One turn moves each row of this set onto another row. After a few examples, where does it send each row asked below?
Z275: [-2.49,0.42,2.52,1.73,-0.61,-1.59,0.91,-0.08,2.05,-0.05,-0.71,-1.28,0.63,-3.47,0.19]
Z362: [3.26,3.45,1.50,-0.22,-0.38,0.81,1.00,-1.80,-1.06,-1.94,0.78,0.88,0.11,-2.91,-1.24]
Z201: [1.84,0.05,-2.50,-0.14,0.28,2.42,0.37,-0.47,-2.11,-0.83,-0.74,-1.23,-1.97,5.42,-2.38]
Z418: [-2.00,0.59,-1.44,-2.43,-0.65,1.37,-0.59,0.29,-3.77,0.37,-0.39,-4.22,-0.58,1.04,-1.55]
Z61: [2.80,-0.20,-1.47,-0.58,-0.25,0.17,-0.12,1.14,-1.62,0.33,3.31,-5.10,0.14,0.49,0.97]
Z219: [-2.48,-1.97,0.26,0.72,2.01,-1.02,-0.39,0.08,-2.08,-2.92,-1.84,0.23,-1.60,2.73,1.57]
Z644: [-0.17,-0.99,3.00,-0.48,-0.25,1.05,1.58,-0.11,3.30,3.28,0.19,-1.43,-0.65,1.64,1.54]
Z435: [-1.32,-2.44,0.14,1.03,-0.41,1.27,-2.24,0.68,2.29,-0.09,-2.60,3.39,-0.77,0.37,0.94]
Z898: [-0.52,0.10,-0.51,0.78,-0.72,-0.84,0.10,-0.24,-2.60,-1.01,3.15,-1.41,1.62,-1.00,-4.09]
Z859: [-0.97,0.41,-0.56,1.36,0.90,3.55,-1.38,-1.18,2.57,1.49,0.14,-1.90,1.22,-2.37,1.80]
Z322: [0.64,-0.47,-4.86,-3.60,0.67,-0.74,0.04,0.13,1.73,-0.98,-1.35,1.69,-0.52,0.01,-0.17]
Z387: [1.10,-1.59,0.18,1.68,-3.13,-2.43,-2.50,-1.90,-1.68,1.11,-0.95,-3.85,-2.01,0.75,-1.62]
Z815: [0.79,0.17,0.45,0.34,1.95,3.36,-0.05,2.05,2.25,-2.23,0.75,-2.93,-3.74,2.80,-1.10]
Z190: [0.21,2.80,-2.74,2.36,-2.03,3.21,0.95,-2.58,-0.36,2.32,-1.59,0.68,-2.23,0.93,-1.83]
Z623: [0.59,-1.33,-0.55,-0.24,-0.99,-1.44,3.05,0.01,1.28,-1.56,2.57,-2.41,-3.07,1.76,3.02]
Z606: [0.81,1.21,-0.99,0.81,-3.88,-2.05,1.56,-0.83,0.13,-0.28,-4.06,-1.07,1.15,-1.66,-1.25]
Z337: [-1.35,0.37,-1.08,0.69,-0.58,-1.48,-1.39,0.96,1.05,-2.12,-2.86,4.20,-2.83,-0.56,-0.96]
Z134: [1.26,3.08,-2.25,-2.32,0.67,-0.17,-3.06,1.77,3.06,-1.80,0.89,-1.14,-1.08,2.21,1.71]
Z447: [-0.68,0.59,-0.45,-0.34,-0.54,-2.46,1.36,0.60,3.97,-0.64,-0.85,-1.53,2.04,-1.33,2.19]
Z706: [-0.33,2.39,0.09,-1.75,3.34,2.30,0.41,-0.82,1.47,-3.38,0.26,1.65,0.14,0.11,0.07]
Z736: [2.01,2.40,-1.29,-0.15,-1.94,0.34,2.30,-1.23,-2.42,1.13,3.72,-2.97,-2.12,0.40,-0.04]
Z212: [2.05,2.24,1.30,3.14,-0.73,-1.41,-3.06,2.22,-0.85,0.71,1.50,-2.62,-3.03,-0.52,0.99]
Z830: [-0.71,-3.15,-0.80,-0.52,-1.76,0.34,-3.28,-1.78,1.85,-1.56,-1.16,-2.64,-3.14,2.78,1.06]
Z367: [3.94,0.28,-1.80,0.50,-0.24,-2.70,-1.84,0.33,-0.12,1.07,-1.98,-0.90,-3.11,-3.36,-0.99]
Z520: [-1.40,3.65,-1.14,-3.45,-0.27,2.53,0.03,-0.97,2.21,-0.61,0.80,0.97,-0.41,-1.79,-0.87]
Z393: [0.60,0.36,-1.03,1.15,-2.97,3.18,-2.16,2.07,-1.60,-0.37,-1.60,2.33,-0.13,-1.58,-1.95]
Z237: [2.51,1.19,-1.73,1.04,0.01,2.03,-1.28,1.70,-2.00,0.21,-1.12,-1.20,-4.81,2.11,-3.58]
Z460: [3.81,-1.97,0.67,3.13,-1.26,-1.31,-1.58,-1.65,-0.09,1.46,-1.47,-2.14,-2.97,2.39,1.06]
Z98: [0.19,-0.61,1.03,4.02,1.85,-2.19,0.85,-0.30,1.84,-2.12,-0.10,2.10,0.04,0.90,-1.30]
Z595: [2.08,1.40,0.52,-0.77,-2.04,-1.41,1.06,-2.13,-0.44,1.83,-0.97,1.08,-4.18,3.98,-1.77]

Z859 turns into Z418
Z623 turns into Z362
Where do these go?
Z898 turns into Z134
Z337 turns into Z460
Z447 turns into Z736

One turn moves each row of this set onto another row. After a few examples, where does it send each row asked below?
Z935: [-2.81,-0.09,-5.56,0.12,-2.02,1.30,-0.34,-1.86,0.99,-0.34,1.90,0.37,-3.35]
Z464: [1.53,-1.03,-4.61,1.58,-1.03,1.43,-2.47,-0.20,-2.20,1.25,-0.62,2.78,1.79]
Z921: [-2.73,0.95,0.54,-0.57,3.59,-2.79,-0.65,-1.03,0.41,3.12,-0.30,-0.44,-0.19]
Z506: [-2.15,-0.62,-4.70,0.04,3.31,2.61,-2.78,1.81,1.47,-0.29,-1.28,5.19,0.12]
Z621: [-2.81,-1.93,-3.81,-0.30,2.37,2.86,-2.38,2.43,1.04,-0.55,-0.61,5.15,-0.28]
Z359: [-2.68,-1.62,-4.26,0.84,3.09,3.72,-2.50,1.71,0.81,0.62,0.08,5.37,-0.73]
Z841: [-2.08,0.92,-2.49,0.07,-1.81,-0.70,-2.64,0.14,2.40,1.46,-2.00,-1.50,-0.44]
Z17: [-1.79,1.20,-2.18,0.25,0.85,1.26,-0.37,-2.84,-6.06,2.97,-1.58,2.20,0.47]
Z791: [-4.45,-0.06,-1.87,-1.88,5.04,1.60,1.41,0.01,-0.14,4.50,0.49,3.16,-0.47]
Z934: [-1.64,1.79,0.03,-0.41,3.64,-1.45,-2.10,-1.71,0.68,3.57,-1.43,-0.10,1.59]
Z753: [-4.03,1.21,-4.10,-1.68,3.26,1.40,0.67,-2.27,-3.55,0.00,1.62,-1.14,-2.97]
Z106: [-2.33,0.73,-0.73,0.32,-1.64,0.00,-3.15,-0.15,2.88,0.86,-1.79,0.17,-0.42]
Z323: [-2.51,-0.80,-5.83,0.10,2.52,3.47,-1.38,1.84,-0.09,-0.34,-0.62,5.43,-0.19]
Z365: [-3.62,0.03,-4.75,-0.10,-0.41,1.23,-0.34,-0.78,2.49,-0.85,2.32,0.16,-3.46]
Z995: [-0.64,1.09,-1.94,-0.49,0.19,0.75,-0.96,-2.21,-6.41,2.65,-0.68,2.12,-0.18]
Z892: [-4.60,-0.89,-2.18,-1.31,5.96,1.46,0.02,-0.54,0.57,3.72,-0.63,3.43,-1.83]
Z30: [-1.63,1.61,-2.24,-0.06,-1.82,0.40,-2.54,-0.92,3.06,0.42,-2.79,0.10,-1.01]
Z585: [-1.61,0.55,-2.33,-0.96,0.91,2.48,-0.37,-1.57,-6.32,3.33,-1.47,1.67,0.44]
Z284: [-3.75,2.06,-5.09,-1.44,2.28,0.68,0.51,-2.16,-4.53,0.00,1.53,0.68,-2.78]
Z963: [-2.89,-1.89,-4.62,-1.55,2.81,3.77,-1.59,2.11,0.21,-0.34,-0.40,4.93,-0.68]
Z395: [-2.66,0.25,-5.25,-1.52,3.08,1.43,0.28,-1.49,-4.53,-0.85,2.07,0.11,-2.54]
Z751: [-5.04,-0.06,-1.99,-1.87,4.31,1.05,1.22,0.17,1.34,3.19,-0.90,4.05,-2.22]
Z927: [1.19,-1.80,-2.91,1.53,-0.36,0.55,-2.71,-0.80,-1.76,1.48,-0.97,4.50,1.65]
Z627: [-3.50,1.79,-5.09,-0.53,3.24,1.44,1.21,-0.97,-4.35,-0.44,1.72,0.27,-2.14]
Z66: [-2.50,1.03,0.09,-1.18,3.87,-1.61,-1.68,-2.29,0.47,3.75,-0.68,-0.70,0.59]
Z958: [-2.23,0.93,1.07,-0.74,3.56,-2.22,-1.64,-1.03,-0.16,3.39,-1.63,1.30,0.91]
Z187: [-2.35,0.25,0.04,-1.16,3.52,-1.92,-1.49,-1.09,0.60,4.07,-2.16,-0.61,-0.11]
Z445: [1.11,-2.15,-4.11,1.04,-0.63,1.28,-3.15,-1.11,-1.35,0.48,-0.21,3.92,1.47]
Z994: [-0.84,0.70,-2.26,-0.57,0.04,1.43,-0.37,-2.88,-5.68,3.24,-1.16,-0.04,0.09]
Z774: [1.04,-1.21,-2.90,1.72,-0.62,1.83,-3.24,0.44,-2.37,1.61,-0.17,4.29,1.07]
Z400: [-2.80,0.27,-5.08,-0.22,-0.16,0.45,1.32,-0.14,1.48,-1.20,1.73,0.54,-3.75]
Z335: [-2.83,1.76,-1.19,0.44,-1.82,-0.03,-3.24,-0.95,1.11,0.40,-1.97,-1.52,-0.50]
Z158: [-4.52,-0.07,-2.56,-1.52,5.26,1.00,1.25,-0.32,-0.55,3.45,-0.33,4.91,-1.02]
Z910: [-1.28,1.42,-1.85,-0.68,-1.83,0.22,-3.00,-1.03,2.01,0.83,-2.55,-1.33,-0.67]
Z230: [-5.58,-0.62,-1.82,-1.72,4.69,1.79,0.77,-0.05,0.87,3.58,0.51,3.32,-1.23]
Z523: [-1.73,0.53,-1.90,0.70,-0.50,1.20,-0.99,-3.51,-5.48,3.01,-1.09,1.42,0.97]
Z4: [1.33,-1.16,-3.73,1.70,0.17,1.14,-2.35,-0.36,-1.56,3.06,-0.31,4.12,2.42]
Z234: [-2.07,0.45,-5.89,-0.18,-1.60,1.40,0.63,-0.05,1.26,-0.64,1.55,0.15,-3.18]
Z199: [-3.65,1.29,-6.37,-0.18,-1.08,0.46,-0.30,-0.40,1.10,-0.78,1.58,-0.02,-2.91]
Z80: [-4.34,1.52,-3.45,-0.65,2.99,0.93,1.16,-1.28,-4.65,-0.39,1.35,-0.62,-1.94]

Z199 turns into Z892
Z627 turns into Z66
Where do these go?
Z994 turns into Z106
Z4 turns into Z935
Z963 turns into Z80

